500 stands for zero in the data rows.
Here are some points, each followed by its number:
{621, 690, 558, 456, 461, 531, 183, 351, 658, 594, 654, 644, 679, 497, 566, 615} 0
{563, 447, 540, 592, 161, 334, 525, 496, 405, 601, 911, 739, 495, 469, 459, 615} 1
{646, 306, 605, 635, 255, 558, 461, 703, 447, 541, 769, 637, 609, 531, 393, 555} 2
{268, 636, 719, 391, 699, 417, 711, 468, 379, 431,   0, 331, 424, 405, 364, 288} 3
{741, 356, 541, 456, 259, 727, 373, 675, 648, 472, 705, 738, 619, 455, 415, 625} 4
{704, 488, 416, 506, 571, 340, 396, 548, 305, 395, 422, 415, 508, 471, 669, 566} 5
{423, 555, 597, 403, 893, 607, 999, 648, 454, 219,   0, 210, 708, 273, 378, 396} 6
{814, 388, 425, 750, 422, 259, 235, 463, 516, 494, 808, 714, 607, 921, 459, 853} 7
{428, 311, 355, 499, 635, 531, 599, 570, 503, 434, 214, 473, 336, 466, 510, 105} 8
{711, 499, 214, 717, 568, 593, 411, 461, 766, 735, 638, 547, 637, 479, 523, 711} 9
{612, 466, 216, 580, 590, 303, 442, 479, 582, 267, 605, 549, 507, 340, 474, 696} 10
{484, 402, 644, 429, 396, 453, 277, 538, 720, 514, 936, 656, 446, 665, 477, 636} 11
{594, 314, 216, 383, 274, 179, 375, 495, 484, 537, 631, 599, 625, 344, 368, 851} 12
{389, 629, 566, 350,   0, 545, 394, 647, 651, 740, 664, 605, 536, 352, 306, 329} 13
{507, 242, 411, 459, 342, 536, 584, 587, 280, 358, 504, 428, 651, 223, 371, 341} 14
{602, 552, 466, 705, 722, 214, 265, 275, 218, 424, 499, 508, 289, 624, 618, 468} 15
{318, 585, 545, 377, 999, 759, 858, 563, 316,  39, 215, 295, 651, 422, 553, 290} 16
{608, 522, 379, 568, 379, 697, 553, 431, 588, 617, 774, 514, 444, 282, 433, 600} 17
{427, 629, 429, 282, 917, 340, 801, 157, 693, 143,   0,  52, 421, 363, 241,  46} 18
{657, 301, 301, 244, 159, 366, 416, 388, 562, 701, 771, 706, 759, 568, 661, 556} 19
{376, 454, 325, 348, 310, 926, 315, 783, 390, 583, 678, 649, 655, 633, 509, 435} 20
{550, 358, 287, 424, 174, 462, 390, 652, 509, 438, 898, 606, 736, 589, 480, 772} 21
{405, 664, 547, 393, 937, 483, 975, 457, 378, 301,   0, 380, 658, 450, 497, 353} 22
{647, 142, 484, 390, 140, 515, 482, 496, 488, 633, 870, 592, 637, 503, 586, 760} 23
{602, 366, 624, 573, 232, 429, 277, 458, 737, 698, 868, 858, 643, 594, 565, 999} 24
{644, 566, 483, 572, 459, 567, 357, 488, 503, 518, 508, 520, 686, 480, 521, 572} 25
{498, 427, 667, 402,  60, 639, 312, 416, 469, 530, 844, 589, 506, 422, 539, 525} 26
{776, 208, 376, 400, 181, 337, 281, 591, 593, 503, 911, 684, 497, 602, 591, 680} 27
{801, 417, 531, 363, 473, 394, 463, 631, 693, 711, 865, 634, 485, 332, 702, 734} 28
{542, 661, 617, 591, 286, 308,  40, 492, 237, 535, 782, 407, 517, 563, 363, 538} 29
{792, 540, 467, 431, 501, 166, 247, 716, 282, 786, 704, 437, 617, 358, 582, 729} 30
{653, 316, 718, 464, 286, 581, 417, 335, 581, 627, 686, 535, 497, 743, 546, 771} 31
{194, 627, 588, 436, 999, 646, 999, 270, 369, 211,   0, 346, 309, 342, 572, 307} 32
{454, 532, 253, 384, 528, 679, 590, 363, 614, 401, 545, 437, 350, 531, 556, 562} 33
{548, 792, 519, 196, 461, 462, 470, 651, 732, 487, 808, 535, 501, 660, 526, 804} 34
{667, 475, 240, 135, 132, 752, 643, 581, 598, 451, 737, 521, 698, 384, 495, 638} 35
{ 71, 833, 494, 328, 912, 670, 874, 505, 445, 301,   0, 494, 458, 193, 354, 109} 36
{623, 432, 382, 561, 537, 305, 416, 362, 528, 538, 816, 694, 481, 616, 300, 633} 37
{487, 324, 854, 504, 328, 476, 545, 416, 692, 624, 698, 493, 684, 562, 758, 463} 38
{ 45, 531, 692, 397, 962, 414, 701, 354, 363, 309,   0, 256, 232, 341, 383, 359} 39
{392, 336, 593, 515, 445, 320, 442, 578, 316, 369, 360, 536, 446, 618, 550, 449} 40
{565, 540, 464, 425, 235, 267, 423, 591, 729, 565, 759, 588, 392, 324, 455, 911} 41
{542, 212, 701, 560, 379, 125, 213, 380, 595, 693, 953, 878, 654, 734, 613, 771} 42
{760, 298, 375, 599, 111, 453, 466, 524, 622, 496, 999, 506, 539, 670, 491, 885} 43
{664, 420, 408, 386, 607, 513, 456, 479, 531, 444, 631, 516, 465, 436, 526, 482} 44
{402, 486, 494, 407, 458, 359, 411, 544, 823, 562, 499, 851, 576, 604, 623, 616} 45
{690, 417, 425, 498, 231, 400, 348, 508, 697, 730, 727, 559, 352, 729, 507, 581} 46
{410, 586, 720, 377, 590, 442, 507, 359, 700, 437, 394, 547, 536, 437, 560, 626} 47
{563, 543, 474, 463, 398, 354, 509, 474, 455, 897, 548, 673, 421, 595, 658, 686} 48
{375, 424, 578, 204, 241, 561, 528, 777, 515, 689, 893, 499, 510, 350, 334, 744} 49
{588, 545, 400, 488, 140, 479, 751, 638, 478, 695, 888, 666, 431, 657, 345, 802} 50
{560, 765, 539, 215, 312, 798, 512, 746, 284, 381, 325, 453, 423, 687, 283, 255} 51
{211, 614, 607, 350, 999, 415, 958, 605, 512, 483,   0, 132, 647, 300, 307, 154} 52
{698, 122, 573, 501,   0, 646, 253, 539, 662, 713, 999, 639, 616, 726, 317, 407} 53
{543, 357, 261, 481, 333, 549, 224, 438, 722, 478, 918, 505, 615, 566, 496, 669} 54
{467, 599, 362, 526, 387, 381, 359, 810, 688, 727, 952, 674, 648, 450, 470, 380} 55
{557, 404, 321, 389,  99, 546, 373, 649, 434, 768, 795, 651, 494, 367, 771, 778} 56
{407, 633, 349, 700, 763, 490, 138, 339, 653, 668, 421, 563, 394, 441, 613, 474} 57
{  0, 551, 636, 446, 999, 740, 897, 461, 160,  96,   0, 202, 519, 367, 284,  37} 58
{491, 642, 856, 617, 640, 670, 656, 363, 604, 459,  12, 294, 212, 317, 696, 525} 59
{595, 342, 361, 588, 583, 354, 430, 439, 377, 476, 582, 475, 536, 439, 455, 907} 60
{420, 570, 334, 382, 953, 619, 703, 341, 418, 336,   0, 129, 316, 250, 449, 449} 61
{546, 339, 463, 386, 680, 317, 340, 434, 440, 605, 557, 504, 501, 707, 541, 260} 62
{274, 589, 604, 531, 999, 542, 878, 429, 296,  41,   0, 374, 581, 311, 462, 285} 63
{353, 467, 465, 576, 999, 682, 851, 524, 317, 184,   0, 410, 344, 275, 473, 348} 64
{453, 791, 516, 813, 838, 564, 554, 590, 222, 365,   0, 308, 282, 431, 657, 389} 65
{ 95, 643, 577, 416, 999, 172, 755, 579,  77, 213,   0, 338, 748, 452, 545, 289} 66
{514, 377, 406, 775, 521, 367, 597, 258, 556, 629, 529, 531, 372, 772, 455, 755} 67
{665, 429, 536, 308, 360, 674, 385, 226, 517, 636, 714, 622, 553, 500, 651, 784} 68
{771, 410, 582, 404, 251, 559, 296, 647, 637, 668, 840, 568, 244, 593, 654, 670} 69
{563, 618, 507, 848, 610, 363, 255, 352, 532, 727, 545, 523, 666, 612, 788, 746} 70
{440, 527, 773, 226, 247, 560, 401, 688, 616, 538, 512, 707, 418, 704, 439, 609} 71
{795, 418, 475, 363, 277, 314, 522, 267, 542, 526, 830, 618, 471, 517, 746, 559} 72
{247, 548, 429, 591, 800, 810, 850, 542, 374, 283,  38,  82, 557, 565, 341, 225} 73
{551, 437, 597, 730, 307, 562, 356, 437, 429, 608, 693, 675, 398, 670, 572, 342} 74
{455, 669, 748, 715, 829, 659, 963, 410, 586, 493,   0, 103, 276, 144, 455, 200} 75
{280, 705, 558, 637, 920, 466, 585, 366, 577, 399,   0, 171, 522, 295, 555, 403} 76
{621, 458, 315, 419, 295, 429, 392, 466, 580, 796, 637, 780, 607, 646, 663, 504} 77
{617, 527, 358, 583, 554, 427, 269, 225, 348, 515, 599, 660, 637, 709, 350, 605} 78
{573, 400, 431, 578, 310, 491, 219, 597, 658, 760, 808, 557, 666, 650, 883, 581} 79
{495, 564, 573, 576, 378, 592, 151, 634, 456, 533, 916, 636, 571, 697, 502, 735} 80
{512, 446, 492, 582, 461, 564, 635, 253, 674, 612, 481, 632, 471, 297, 391, 485} 81
{805, 561, 350, 563, 403, 174, 432, 487, 343, 623, 652, 538, 615, 693, 448, 487} 82
{382, 544, 670, 412, 201, 607, 397, 548, 207, 525, 643, 732, 453, 589, 383, 608} 83
{ 51, 523, 777, 564, 923, 620, 657, 340, 373,  89, 129, 296, 254, 350, 611, 374} 84
{431, 558, 559, 531, 352, 495, 465, 664, 680, 685, 999, 623, 580, 601, 576, 608} 85
{823, 659, 356, 649, 771, 176, 346, 339, 637, 727, 488, 539, 587, 446, 656, 523} 86
{250, 543, 593, 647, 999, 583, 771, 584, 501, 360,   0, 239, 450, 411, 420, 193} 87
{568, 460, 434, 385, 441, 415, 548, 416, 523, 429, 704, 498, 520, 455, 565, 426} 88
{741, 594, 380, 468, 232, 210, 368, 341, 401, 281, 734, 521, 532, 550, 409, 597} 89
{765, 373, 377, 469, 245, 607, 424, 614, 516, 394, 714, 666, 617, 584, 533, 556} 90
{455, 449, 336, 594, 494, 496, 455, 489, 425, 420, 700, 538, 375, 616, 400, 388} 91
Which two points above are nearest to each new point, looking only along the 2 directions in which the numbered points spread most? Their numbers follow each, nearest first.
{661, 555, 320, 709, 392, 366, 401, 485, 491, 833, 887, 805, 486, 539, 665, 518} 79 72
{655, 370, 561, 748, 450, 459, 397, 691, 629, 680, 785, 505, 591, 569, 531, 393} 74 89
{660, 392, 428, 290, 131, 570, 366, 545, 628, 615, 783, 720, 567, 427, 476, 566} 50 26
{425, 338, 508, 457, 319, 371, 494, 580, 449, 406, 999, 505, 642, 635, 518, 728} 55 85
{440, 542, 385, 484, 412, 677, 617, 669, 500, 632, 804, 693, 561, 386, 247, 434} 71 83
{614, 393, 598, 450, 236, 574, 433, 652, 585, 430, 697, 500, 541, 412, 546, 485} 83 71
{760, 312, 293, 575, 508, 500, 113, 369, 478, 587, 755, 690, 281, 785, 510, 644} 30 7
{379, 393, 573, 399, 311, 389, 654, 553, 580, 692, 551, 686, 508, 593, 401, 506} 17 83
{353, 475, 396, 624, 269, 385, 264, 449, 472, 746, 582, 195, 528, 721, 572, 439} 45 25
{483, 273, 363, 380, 237, 847, 288, 721, 435, 419, 720, 590, 694, 492, 549, 498} 13 49
{628, 764,  67, 814, 526, 429, 609, 171, 485, 562, 338, 426, 689, 691, 612, 566} 57 15
{578, 401, 292, 640, 419, 565, 316, 520, 487, 421, 620, 610, 550, 743, 328, 585} 74 45
{480, 433, 387, 304, 337, 546, 402, 549, 548, 425, 767, 266, 551, 580, 695, 631} 17 38
{542, 708, 459, 340, 874, 301, 358, 510, 238, 196, 255, 503, 459, 462, 437, 292} 59 65
{494, 442, 357, 272, 331, 570, 387, 495, 749, 373, 706, 402, 171, 392, 431, 682} 17 83
{590, 496, 467, 481, 353, 418, 768, 468, 488, 549, 521, 188, 572, 542, 481, 343} 33 81
{609, 320, 607, 266,   0, 376, 455, 618, 505, 807, 894, 384, 574, 374, 544, 578} 50 21
{750, 325, 496, 566,   0, 422, 189, 392, 450, 851, 999, 766, 413, 779, 440, 643} 24 43
{476, 583, 719, 368, 387, 565, 611, 489, 577, 540, 808, 781, 402, 552, 302, 682} 83 71
{419, 435, 633, 194,   0, 585, 441, 678, 544, 682, 876, 654, 767, 758, 709, 657} 53 50
{571, 494, 416, 593, 397, 561, 726, 605, 556, 428, 812, 487, 458, 458, 406, 624} 17 83
{353, 432, 565, 438, 280, 718, 406, 616, 566, 608, 733, 680, 499, 797, 604, 552} 2 4
{593, 585, 168, 504, 615, 461, 494, 516, 410, 557, 507, 493, 525, 501, 366, 289} 40 47
{492, 685, 407, 648, 519, 121, 423, 371, 622, 518, 622, 358, 588, 402, 450, 660} 67 60
{544, 410, 685, 668, 428, 375, 385, 494, 528, 388, 690, 691, 424, 392, 459, 359} 25 91
{253, 618, 723, 178, 181, 667, 366, 881, 571, 568, 594, 609, 417, 359, 499, 261} 20 35
{518, 451, 776, 586, 414, 440, 383, 393, 659, 816, 796, 554, 333, 569, 393, 389} 74 45
{561, 430, 363, 470, 776, 513, 441, 437, 461, 654, 330, 388, 633, 346, 307, 446} 47 40
{791, 404, 489, 445, 264, 312, 449, 569, 581, 558, 942, 657, 484, 533, 441, 432} 1 11
{726, 383, 406, 674, 408, 767, 388, 701, 511, 761, 681, 747, 730, 434, 667, 422} 34 90
{439, 433, 309, 538, 999, 297, 714, 379, 306,  69,  53, 360, 329, 268, 544, 270} 76 65
{448, 447, 294, 574, 487, 236, 289, 446, 468, 506, 585, 480, 293, 440, 528, 436} 10 62
{429, 772, 127, 554, 608, 551, 585, 416, 575, 533, 281, 350, 224, 538, 382, 513} 47 8
{721, 463, 536, 802, 266, 571, 447, 457, 569, 566, 568, 477, 299, 636, 437, 509} 45 74
{680, 592, 378, 469, 264, 706, 215, 592, 582, 542, 643, 537, 402, 398, 515, 595} 34 90
{492, 608, 572, 618, 798, 636, 375, 410, 554, 566, 450, 516, 353, 502, 547, 687} 5 62
{673, 188, 406, 590, 356, 208, 241, 713, 217, 670, 736, 625, 415, 459, 487, 599} 72 12
{398, 489, 290, 826, 473, 547, 374, 462, 285, 457, 519, 280, 495, 644, 440, 721} 62 5
{606, 399, 586, 710,  72, 345, 158, 445, 484, 839, 698, 560, 687, 583, 685, 703} 79 24
{403, 371, 452, 763, 310, 406, 418, 333, 486, 494, 841, 621, 531, 620, 532, 661} 29 72
{513, 492, 373, 435, 135, 546, 394, 509, 414, 629, 868, 512, 384, 561, 284, 685} 50 26
